Each named turn below is shown by a few rows before and after it. Which turns, in which order, take the first row of each later pair to the second? The first pair is answered.
turn q2:
[ -3.7 -41.3  13.1  -1.7  -2.8 -25.7   8.0  26.2]  ->  [ -5.2 -27.9  17.4  -9.0  -3.7 -32.8  16.2  26.2]
[-11.4 -22.4 -18.3 -35.6 -27.4  12.0   4.1  -6.9]  ->  [-13.6   3.6 -13.3 -40.9 -24.6  -3.7  20.1  -4.6]
[-11.4  -0.4  -3.6 -28.8 -20.9  -2.5   3.6  -7.3]  ->  [-21.1  14.3  -4.7 -20.7 -14.0  -2.5  11.8   6.6]
turn q849:
[-13.8 -30.2  23.6  18.1   0.1   2.1   7.3  29.5]  ->  [ 12.0 -35.6   5.9   9.1 -29.3  19.5 -14.1  -4.2]
[16.7  0.4 19.6  7.2  7.6 32.4 -9.2 11.0]  ->  [ 31.7  14.1   5.9  -6.3 -12.9  16.0  -7.4 -19.1]
[-14.6  -8.0 -23.4   3.0 -13.7  -1.8   7.9  16.5]  ->  [-14.0 -10.3 -22.2   3.2 -15.9   3.5   4.3  13.8]
turn q628:
[-16.9 -23.8  11.1 -16.4   1.5 -20.8  12.3  19.6]  ->  [ -2.5  -3.3  25.8  -3.9  16.7 -26.4  12.7  19.2]
[ 5.0 -3.4  0.4 -2.1  1.9  1.1  8.1  1.3]  ->  [ 4.5 -1.3  0.4 -1.7  0.9 -0.1  9.9  0.9]
[ 16.1   2.7  21.2  29.2  23.6 -20.4   8.7  -0.6]  ->  [23.0 28.6 10.4 28.9  9.8  8.2  5.2  0.7]
turn q673:
[-16.4  -8.5  -1.4  -5.5  -3.9  -8.3   6.4  -2.8]  ->  [-19.6  -6.0  -4.8  -5.4  -4.8   4.6   3.2   2.0]
[ 10.4  30.4 -11.7 -29.7 -22.1 -21.7  17.2 -24.6]  ->  [ -0.8  39.0 -20.7 -24.6 -28.0  19.0  11.6  -2.3]
[-14.4 -29.3  18.8 -24.0   0.9  -8.4   8.7   4.0]  ->  [-22.8 -24.6  13.4 -24.2  -1.0   7.8   7.9  11.9]
[-13.8   7.9   2.2  14.8  -8.7  -3.6  29.5 -13.4]  ->  [-15.4   9.7  -0.9  17.8  -9.7   8.0  27.2  -8.5]
Now pairs of rows:
Between the rows of a pair lie two turns.
[-18.3  11.3   5.8  37.5  29.1   2.6   4.9  25.7]  ->  [ 21.9  22.3 -22.9  15.8 -14.1  -5.2 -11.1 -34.7] : q849 then q849
[ 30.5   2.3  21.7   2.6 -11.2  41.9 -36.3  -4.3]  ->  [ 41.1  -4.9  22.7  -6.2 -14.6  13.8 -34.5 -25.1] : q673 then q628
[-40.3 -15.6   9.9 -28.7  37.0 -26.6  15.6  28.6]  ->  [-33.1 -14.3  15.0  14.6  55.7   6.7  -6.6  37.3] : q628 then q2
[ 19.7  -3.3  -4.8  -0.2  17.4 -12.6  -4.1 -18.6]  ->  [  6.6   0.9  -1.9  12.1  29.3 -13.6   3.7   0.3] : q849 then q2
[-12.8  -4.0   0.7 -16.5   0.1   3.9   8.2   9.9]  ->  [ -7.0   0.4  10.9 -10.3  10.4  -6.9   9.3   7.1] : q628 then q628
[-18.4 -11.7  18.9  39.1  36.8 -13.5   0.9  21.3]  ->  [-12.8 -39.0  16.9   4.0  18.2 -45.1   4.2  -4.1] : q2 then q673
[ -8.3  -8.3  -8.3  -7.2   3.0 -17.0   2.9   5.5]  ->  [ -9.8   7.7  -7.1  -6.1   6.7 -11.7   6.9  14.5] : q628 then q673
[ 10.5  18.7  30.1 -10.2  28.9 -35.4  24.5  21.6]  ->  [ 27.8 -30.0  38.5  -8.0  23.1  14.8 -11.4  19.1] : q849 then q2
[-0.6  6.4 -4.0 25.1 19.5 21.5  6.2 25.6]  ->  [ 27.9  -8.0 -17.5  -5.4 -11.8  -4.9  -2.9 -27.0] : q2 then q849
[-11.2  -1.3  -9.0  31.9  18.0 -19.2   1.9  -3.0]  ->  [  3.5  -6.8 -20.2  30.7   2.9  -5.8 -12.9 -22.1] : q849 then q849
[ -4.5  -7.8  13.1  -7.4   9.8 -20.2   2.9  -1.8]  ->  [-15.7  -6.5   4.5  11.1  15.5  -5.0  -2.9  10.1] : q2 then q2
[  0.5  40.4 -17.2   9.9   0.2  12.8   9.6  -8.4]  ->  [-22.1  -6.0 -35.0 -11.6 -14.0   0.3   9.9  -9.4] : q628 then q628
[-19.9   8.2 -20.8  22.7  -8.8  17.9 -20.2  17.4]  ->  [ 15.4  -5.8  -3.1 -29.3 -27.2 -14.5 -18.4 -20.3] : q2 then q2
[ 11.5  46.9  13.7 -49.3 -24.7   2.1  29.7  14.7]  ->  [-18.5  15.2  19.2 -46.8 -11.2  14.7  32.1  46.4] : q628 then q849
[-46.7   0.4  -4.7   7.5  11.0 -16.6   6.7   2.6]  ->  [-30.3 -27.2 -17.2   9.7  -5.0   3.4 -18.2 -19.9] : q2 then q849
[-22.7   1.8  -6.9 -16.5 -15.8 -17.1  22.2   7.9]  ->  [-24.6 -18.6  11.9   6.5   6.1   8.4   7.1  28.8] : q628 then q849
[ 19.6  22.5 -26.7  26.9   1.8  -5.0 -23.9  -3.7]  ->  [ 13.4  27.3 -19.0  17.2   4.8 -35.4  -7.0  -2.9] : q2 then q849
[ -2.5   7.2  14.9  14.0  13.1 -10.5   8.6  -3.8]  ->  [  1.5 -13.6  11.6  18.5  10.5   0.4  -4.3  -6.8] : q2 then q2
[-21.8   9.0 -32.4  -1.8  -0.4  -3.2 -14.5  19.3]  ->  [-22.7   0.1 -18.6   2.7  14.8 -28.6 -12.1  17.9] : q628 then q628
[-10.8 -31.6  -3.7  -0.6  -3.2   3.0  -0.1   1.8]  ->  [ -3.5  -3.6  -6.4 -15.3 -10.1 -19.1  14.2 -11.5] : q849 then q2
[-14.0  -7.1 -14.8  33.4  15.5 -26.3  -9.7 -14.4]  ->  [  2.9   3.1  -4.4  36.3  17.7 -22.1 -14.5 -21.3] : q2 then q628
[ -2.2   2.2   4.7 -26.4  -8.6 -11.1   6.4   1.0]  ->  [-19.0   0.9  -7.2   2.6  -0.2  12.5  -1.8  20.8] : q2 then q2
[-18.9  32.6  -5.4 -12.3 -16.7  10.1  12.1  10.1]  ->  [-32.5  -1.0  -5.9 -21.3 -12.8 -14.2  15.8   8.4] : q628 then q628
[-13.5 -35.0 -11.4  27.3   8.9   4.6 -29.4 -27.5]  ->  [ -7.5   7.4 -15.3   8.7   0.5 -39.2   1.2 -43.4] : q849 then q2
[ -4.7 -26.8 -44.5  20.4 -23.6 -26.8 -15.3 -46.5]  ->  [-46.3 -38.3  -8.4  42.0  23.5 -21.8   3.0  16.6] : q849 then q849
[-10.2 -45.0   2.8 -28.8 -15.7  10.7  -2.8  10.0]  ->  [  4.2 -28.0  -9.7 -33.8 -29.6  -3.9   0.9 -15.5] : q673 then q849
[-12.7  19.5  17.5  21.8  33.0  -9.5  21.1  20.8]  ->  [ 24.0 -20.3  21.9  29.5  26.7  -6.1 -11.2 -15.1] : q849 then q673
[ 12.8  -0.2  -7.8 -26.3 -20.6 -19.6  -1.0 -30.8]  ->  [-12.5   0.2  20.9  -9.4  17.0 -35.7  15.9   5.3] : q628 then q849
